A single turn carries every row of the set below to another of its rows. Some are shown first; where does it send the rows asked next?
k_475: [-13.4   9.7  -6.9   7.2   9.2 -21.0  -3.9 -13.1   8.7  21.0 -17.6 -13.3
  -0.8 -15.8  15.3  13.4 -16.6   1.3]
k_142: [  6.7  -8.8   6.5  10.8 -12.8  -7.2  -1.5 -24.5   1.3  -8.2  -6.4 -10.5
   0.0  -5.7 -14.0  10.4 -22.0  19.6]
k_842: [ -8.7   8.8   7.5  -6.7 -11.8  -3.3  -5.4  10.1  22.8 -11.6   0.8  22.3
  -3.4  23.2  -9.8   4.2  -1.8  20.4]
k_784: [ 11.6   4.4 -34.2   0.2  15.7 -11.5   0.2 -18.9  -9.6  11.6   3.2   6.3
  -8.1  -7.1   3.1   5.1  28.2 -16.9]
k_712: [-15.7   5.5 -15.2  -1.0  -4.0 -25.0 -22.1  10.9 -11.2  15.4  11.0   7.5
   8.6  -3.5 -23.0   5.5 -12.6 -11.7]
k_579: [  2.8  -7.8 -10.8 -11.1  15.7  15.6  13.0 -14.8  11.1  -7.5 -16.0  11.3
  12.4  14.5   0.1   7.7   7.1 -34.1]
k_681: [-27.4 -13.2 -10.4   6.8 -14.9 -13.5  -8.8   0.7   8.2  -0.2  13.8   0.7
  -7.5  19.2 -22.3   1.9 -13.9 -14.0]
k_584: [ 16.4  10.3 -23.4   3.2 -15.0 -18.7 -26.1   2.5  -9.1   8.7  17.6  -2.4
   8.6  -8.4  -3.3   2.3 -15.1   0.6]
k_153: [ 25.9  13.4  19.5  -7.9  -7.0 -15.6   8.1 -12.6   6.3 -15.1  -4.3   6.5
 -10.7  27.0  -9.8   2.6   3.9   2.0]
k_104: [ 12.2   1.2   7.3   5.4  -5.8  23.8   8.5  -2.7  14.6   2.9  13.9 -27.4
   6.4 -10.1  13.0 -11.6   7.1  -0.6]
k_871: [-26.3 -11.0 -28.9   0.2   0.8   8.6   2.3   0.8   1.8 -26.1   2.4  -5.4
  -2.8   8.0 -14.0  -0.7  -0.7 -19.8]
k_292: [ 12.5   8.5 -12.0  -2.1  39.4 -18.4   9.1   7.3  -0.3  10.4  -2.7  11.2
  -6.8  15.2  24.1  -3.3   9.9 -10.6]
k_810: [ 24.8   0.1   3.5  -5.3  24.0  -2.2  14.4  -6.3  -4.7 -14.5   6.3  10.6
  -8.2  31.3   1.7  -7.4  19.8  -8.1]
k_350: [  7.9 -12.7  18.6  18.9 -15.5  -1.4   3.1  -0.2  10.4  12.7   7.8 -25.0
  -5.7 -13.3   5.1  -6.1  15.1   1.8]
k_892: [-34.7 -12.9  -1.0  -3.6  12.4  12.7   3.0   3.3  -3.0 -11.1 -12.1  -2.4
 -15.5  16.7  -3.5  -2.3  13.0 -10.2]
k_93: [ 11.6 -23.9   0.0  18.9  20.1  18.2  -5.2  -0.2  -2.7 -12.7   4.8  -1.8
  11.5  13.0 -14.4  -7.4  -2.6  12.9]
k_138: [  5.1 -17.6   9.5   3.3  -9.0  -2.9  -0.1   0.7  28.0  -7.2 -11.1  22.0
   7.3  25.5  -8.1   7.7  -6.9 -20.2]
k_193: [ -4.4  13.5 -13.3  -0.1 -10.9  -5.1   5.4 -12.8  -6.9 -14.4  18.6   6.0
  30.6  -2.9 -16.9  -8.9 -12.9 -20.8]
k_468: [ -0.4   3.0   8.4  -9.2  11.5  15.9  13.4  14.2  -3.3  12.1  10.5 -14.0
   7.2 -20.1  16.2  -9.9   4.8  15.8]
k_837: [-16.3  -0.3   5.8  -0.2 -12.5   1.8 -14.3  13.3   8.6   1.4  17.7   4.8
   2.7  30.5  -8.0  -0.8 -17.7  11.0]
k_255: [ 26.9  -2.6   5.5  -2.5  28.4   3.9   5.2  -6.6  -2.7 -15.1   3.9   9.4
  -0.6  29.6  -7.1 -13.5  12.7  -1.6]
k_980: [ 11.2  -1.3 -17.9 -18.5  16.9 -10.7   6.1 -14.5 -10.7   5.8  -4.0  24.2
  18.4 -12.5   9.5  14.4  -4.7 -22.8]
k_216: [  9.3 -13.6  18.6  21.1 -15.2  -1.3   3.2   4.6  13.5  12.1   4.6 -21.1
  -8.1 -15.3   9.4  -5.4  13.4  -2.4]
k_268: [ 12.7  15.1 -25.0  -2.3 -10.4 -25.8 -11.7  -5.0  10.1   4.3  22.6  18.2
   3.0  -2.2  12.3   7.5  -6.2  11.0]
k_37: [  1.7   4.2  13.0 -10.8  10.7  19.1  13.1   8.4  -6.1  12.3  13.4 -11.4
   8.9 -19.6  15.2  -7.5   2.1  12.8]
k_511: [ 23.9  10.7  17.7  -0.4  -9.9 -17.3   2.1 -19.9   6.8 -23.5  -7.2   2.3
  -3.7  17.9  -8.9   5.9  -1.4   7.8]
k_449: [ -1.1 -10.9  24.6   5.0   1.4  -5.4   8.1  15.8  -7.1  21.7   4.1  -4.9
  -5.7 -24.6  11.3  -1.2   8.2  11.0]
k_35: [ -8.5  -5.9 -13.1  15.6  42.0   4.2  -7.2  11.1   4.7  16.2  -6.5  -4.2
  10.8   3.0  15.7  -4.2   2.7  -5.3]
k_118: [ -1.8  -2.1 -30.2  -0.5   9.7  -7.4  -8.3  -7.3 -20.0  -3.1 -12.4 -10.0
  -9.7 -23.0   1.3   0.8  15.8 -20.8]
k_282: [ -2.1  -6.2  22.4   5.3  -1.2  -7.1   7.7  16.3  -5.9  22.6   0.6 -11.7
  -3.9 -23.9   8.9   0.0  10.9  13.1]
k_63: [-18.1  -3.3  -1.9  -6.7   8.4  -8.2   8.2  12.5  -7.4  -2.8  15.8  26.3
  16.3   2.9 -18.9 -21.0 -17.2 -11.7]
k_184: [-14.7   7.7 -33.7  -7.5  12.1  -2.7 -10.9  10.7 -17.5 -11.0   0.0   1.3
  13.5 -14.6 -14.7   3.0   0.2 -17.4]
k_930: [  9.7  21.8   0.1   0.0   1.2 -39.5   5.9  -5.7   8.8   1.9 -14.0   3.6
  -9.9   3.8  22.8  16.1  -4.3  -1.2]
k_525: [  9.7  -3.5   4.8   4.4  -2.9  21.4   8.7  -2.4  13.1   2.2  17.7 -27.3
   5.5  -9.5  12.7 -16.0   8.7   4.8]
k_519: [ 17.4  14.0 -10.0  -6.3  29.3 -24.3   8.8   5.0  -0.5  -1.9   0.7  13.6
  -7.0  10.8  28.3  -1.7  15.9 -12.4]
k_407: [ -9.6  -1.9  -1.4  -4.3  14.4  10.9   6.1  -3.9   3.1  -4.9 -18.4  10.7
 -14.4  18.5 -19.1   2.2  32.8  -7.1]
k_285: [ 18.6  27.2   5.6  -8.6  -1.6 -38.0   1.8  -1.1  10.8  -2.7  -9.9   8.9
  -9.1   6.4  16.5   8.4  -0.3  -2.3]
k_476: [ 13.4 -11.2   2.3  -4.3  -7.9 -29.2  -7.1   1.2   6.7   6.4   0.8  34.7
  13.0  -1.5   1.1  14.6 -18.9  -8.7]
k_565: [ -9.7   6.3 -20.9  17.8 -17.5 -15.2  15.2  -4.0   1.4  -6.2  -7.0  -4.2
  10.3  -5.0 -11.2   2.9  -0.6 -38.0]
k_89: [-23.3 -10.2  -9.7  11.0   2.0 -18.4  17.4  21.0   1.0   5.8 -10.0  16.2
  -3.5   1.5 -13.4  -9.1  -4.3 -29.1]

k_118 moves to k_892
k_476 moves to k_980
Now these:
k_63 moves to k_193
k_511 moves to k_930
k_810 moves to k_153
k_104 moves to k_216
k_681 moves to k_712
k_842 moves to k_268
k_475 moves to k_35
k_468 moves to k_525

